The same turns and mirrors carry the whole set onto itself and the rows of a family onto each other. Which other rows belong to the same family as each row named below? List them in the order they appear above.
These 36 rows form 9 families of 4 rows each.
pinuz: [ 19  43   4  36   8 -34  -5 -30  25 -19  17 -10  -1  17 -17  47  34   3
 -27  -3  -9   3 -37  23  21   3  10]
sazev: [-32  47  -6  45  51 -13  14  -2  25 -31  46 -47  20  38 -14  -3  19 -18
  11  28  20  11 -29  17  -6   7  -7]
zit: [ 10  44  20  42  -5 -30   5 -50  17 -38  22 -23  -8   7 -29  34  25  -4
 -15   8 -22   0 -22  37  11  -3   7]
Nupe: [-42  18 -19  39  24  -1  13   2  18 -50  42 -32  28  27 -21  -9  39 -26
   4  18  14   0 -44  19   0  -2 -22]
binu: [  9  42  18  41   6 -28   2 -35  31 -20  26 -26   1  -2 -22  36  36   6
 -37  -9  -4  -4 -22  32   8   1  15]
talik: [-49  47  -8  26  36  -5  14  -3  -3 -44  32 -29  29  45 -18 -15  45 -26
   8  17  -2  10 -38  14  10  -2 -19]
fovad: [ 22  53  23  33  10 -25  -4 -29  18 -26  19 -21 -10   9  -9  42  27  -4
 -32  -1  -2   0 -38  21   4 -14  13]
limi: [ 20  12   2  19  -1 -13  15 -37  10  -5  36  16  14  12 -22  39  36  15
 -25  19  15   0 -25  12 -17 -16  -1]
Goz: [-55  48 -13  24  39  11  -4   0   0 -29  57 -37  30  23 -10  -9  29 -21
   5  18   4  -9 -34  20 -10  -1 -20]
Beka: [-49  38 -15  33  30  -1  17  -3  -7 -31  40 -30  31   9 -29 -13  39 -33
  15  18   4   1 -44  18 -15  -6  -2]
letiv: [ 12  13  10  17   4 -13  24 -40   3 -20  28  11   6  -5 -12  22  27  27
 -27  11   8 -17 -14  18 -19 -17   3]
bivo: [ 22  30   3  18  13   4   9 -31  10 -15  32  16   8  -4 -23  27  34  11
 -28   5  14  -9 -20   8 -18 -33  -9]
pibo: [ 15  16  -6  26  17  -9   5 -44  21  -7  18  16  23   5 -27  27  42  18
 -30   4   9 -11 -21   6 -19 -14  -5]
vugo: [-57  30  -5  36  17  -1   2 -44 -12 -20  56 -41  23  49   0   2  16  -8
 -10  13 -28 -13 -32   0  -3  16 -23]
ruku: [ -6  65  14  23   0 -33   0 -43  18 -28  23  -6 -13  -7  -8  31  31   7
 -18   3 -17   7 -39  26  14   3  10]
galis: [ 11   8   8  10   0 -22  21 -35  20 -12  25  -7  16  -2 -19   7  42  30
 -20   4  11  -3 -17  10 -23 -15   1]
Ket: [-48  33 -12  23  39   3   1  -3   8 -36  45 -22  26  31   1  -6  29 -31
  25  10  11  11 -40  20  -9   8 -10]
Bimek: [  8  60   1  28  32 -48  12 -35  30  -7  27 -28 -13   7  -6  32  34  -4
 -15   8   7   7 -21  28   5  -5  12]
Nat: [ 14  39  11  36   3 -30  10 -42  29 -19  29  -9 -12   7 -28  38  39  11
 -26 -13 -14   3 -12  17   3   2  -6]
zinos: [ -3  36   9  -2  15 -10  18 -49  13 -15  22  23  12  -3 -16  20  42  22
 -19  13   9  -4 -31   7 -33 -11  -4]
Piga: [-55  47 -14  19  31   9   4  -4  -2 -44  36 -20  22  28 -17   5  40 -22
  13  32  17  10 -30   9  10  -6 -24]
pavi: [-44  27   8  39   3   8 -17 -21 -12 -13  50 -30  23  46 -27   7   7 -10
  -1  23 -21 -20 -18  -4 -21   1 -31]
peler: [  3  35  23  26   7 -34   8 -27  17 -37  32  -6 -17   5 -18  37  33   4
 -34  -3  -2   3 -34  38   5  -4  21]
fub: [-65  48   7  28  28   4  -4 -37  -4 -36  21 -49  24  36  -1  19  13  -8
 -12  27 -13 -21 -34  -8  -9  -5 -27]
fakos: [-49  49 -10  28  46   8   3 -14   7 -39  37 -40  25  22 -14 -21  39 -26
  16   7   6   3 -28  12  -7   3 -16]
lasa: [-56  38  -5  35  26  -1  12 -35 -14 -31  32 -39  32  49  -4   0  15  -6
  -8  19 -27 -19 -42  -5 -10 -12 -32]
misi: [ -2  27   3  16  -2 -15  -8 -44  -3   8  36  11   4   5 -32  30  43   3
 -13   7  -5 -18 -11   9 -32 -21 -14]
Seno: [-54  31   2  24  24   7 -10 -34  -4 -21  39 -37  24  40  13  -3  -4 -15
  -6  12 -23 -17 -28   0  -9   8 -20]
Ruril: [  1  26  10  25  -7 -43   1 -31  26 -25  43 -20 -14  10 -18  34  30  14
 -29  -6 -15  15 -42  23   7  -8  12]
ser: [-47  31 -10  31  35  -4  15 -18   2 -32  45 -33  33  41  -8 -15  50 -22
  17  19  13   9 -35  18  -9  20 -10]
Noli: [ 15  17   6   7  24  -8  30 -51  19 -24  32  11  10  17 -38  26  33  13
 -22  21  10  -2 -15  20 -26 -18  -9]
gat: [ 22  19   7  31   5 -29  18 -47  20 -13  19  10   0  14 -23  30  45  11
 -19  11  11   9 -18   5 -23 -10  -3]
guf: [-48  38  -5  20  23   1  -5 -34 -19 -23  43 -37  14  54   4   9   5 -18
   3  27 -22  -5 -43 -11 -10  -1 -25]
maka: [-41  16   3  25  10  -2   5 -21   2 -31  32 -52  23  53  -3   4   6 -12
 -24  26 -21 -27 -39  -7  -1   6 -32]
batul: [-48  41  -1  11  25  -6  16 -25 -16 -12  41 -47  18  43  -7   6  -3 -19
 -23  26 -29 -17 -39  -7  -5   2 -11]
Ponot: [-50  44   1  27  24  -2 -10 -16 -15 -18  44 -46  25  44  11   0   8 -22
  -4  39  -7 -13 -43   5 -13  -2 -15]

Same family as sazev: Bimek, pavi, misi
Same family as peler: talik, letiv, lasa
Same family as gat: Goz, Nat, Ponot
Same family as binu: limi, fakos, guf
Same family as Seno: pinuz, pibo, Ket
Same family as batul: zit, Beka, Noli

The same turns and mirrors carry the whole set onto itself and the rows of a family onto each other. Which other rows belong to the same family as each row named below? List them in the order they appear above.
These 32 rows form 8 families of 4 rows each.
madez: [ -9  10  22   2  11 -24 -10   0   3]
feg: [ 28 -30 -22  -9 -19  17 -13   9 -12]
rete: [-15 -25  15   2 -26   5 -28  -2  -9]
tagas: [-14  -1  24  -6  11 -25 -14   1  -1]
dena: [ -7 -32  17 -14 -16  -4 -29   8 -16]
bes: [ -8  -2  16  -5  10 -32  -5   3  14]
Feli: [ 23  15 -25   6  14  -8  10  -1   3]
kig: [ -6 -30  23  -3 -25   7 -20   0   6]
Gadof: [ 35   6 -18  -8  18  -1   9   6  -6]
nufem: [ 27   7 -21   0  16  -1  19   1   2]
latav: [ 17 -21 -32   6 -22  21  -9  -3  -8]
dup: [-14 -34  18  -4 -23  -3 -22   4  -5]
guma: [ 16   0 -31   6 -25  20 -16   1 -13]
nodo: [ -6 -34   9  -4 -27   6 -28   2  -6]
girop: [ 21  13 -15  -2  24  -9  11  -2   1]
reras: [ 22 -29 -24   0 -24  22  -3   3  -4]
fupa: [  0   3  21 -13  21 -22  -7   6  -9]
Gez: [ 17 -26 -22  -2 -16  30   2  -9  -4]
tafef: [ 15   1 -28  -4  19  -8  17  -6   4]
komid: [ -9 -32   6  -1 -34  -2 -21  14  -1]
kove: [-24  -2  14  -5   8 -27  -3   6  -6]
Bugus: [ 29 -20 -30   0 -14  23  -3  -1  -4]
fel: [ 16  28 -24   6   7  -5  -2   1  -7]
Guvem: [ 16   3 -27   4  24  -3  13   9   6]
nomu: [-13 -31  18   2 -16  12 -24  11   0]
vul: [-13  21  12   3   1 -21 -20   3  -7]
rupa: [ 13  15 -12  -1  19   1  22   2  -5]
mosez: [-12  -7   5   3 -31   5 -35   3 -13]
sesi: [-11   0  20   2  18 -22  -7  14  11]
rafo: [ 13 -28 -28   4 -10  30  -3   5  -5]
deg: [ 27 -14 -21   4 -23  26   5  10  -1]
bub: [-10   3  20  -5  17 -26   0   2   0]

Same family as fel: guma, vul, mosez
Same family as reras: nufem, dup, bub
Same family as kove: komid, rupa, deg
Same family as nodo: tagas, girop, Bugus
Same family as kig: bes, Gez, tafef
Same family as fupa: feg, dena, Gadof

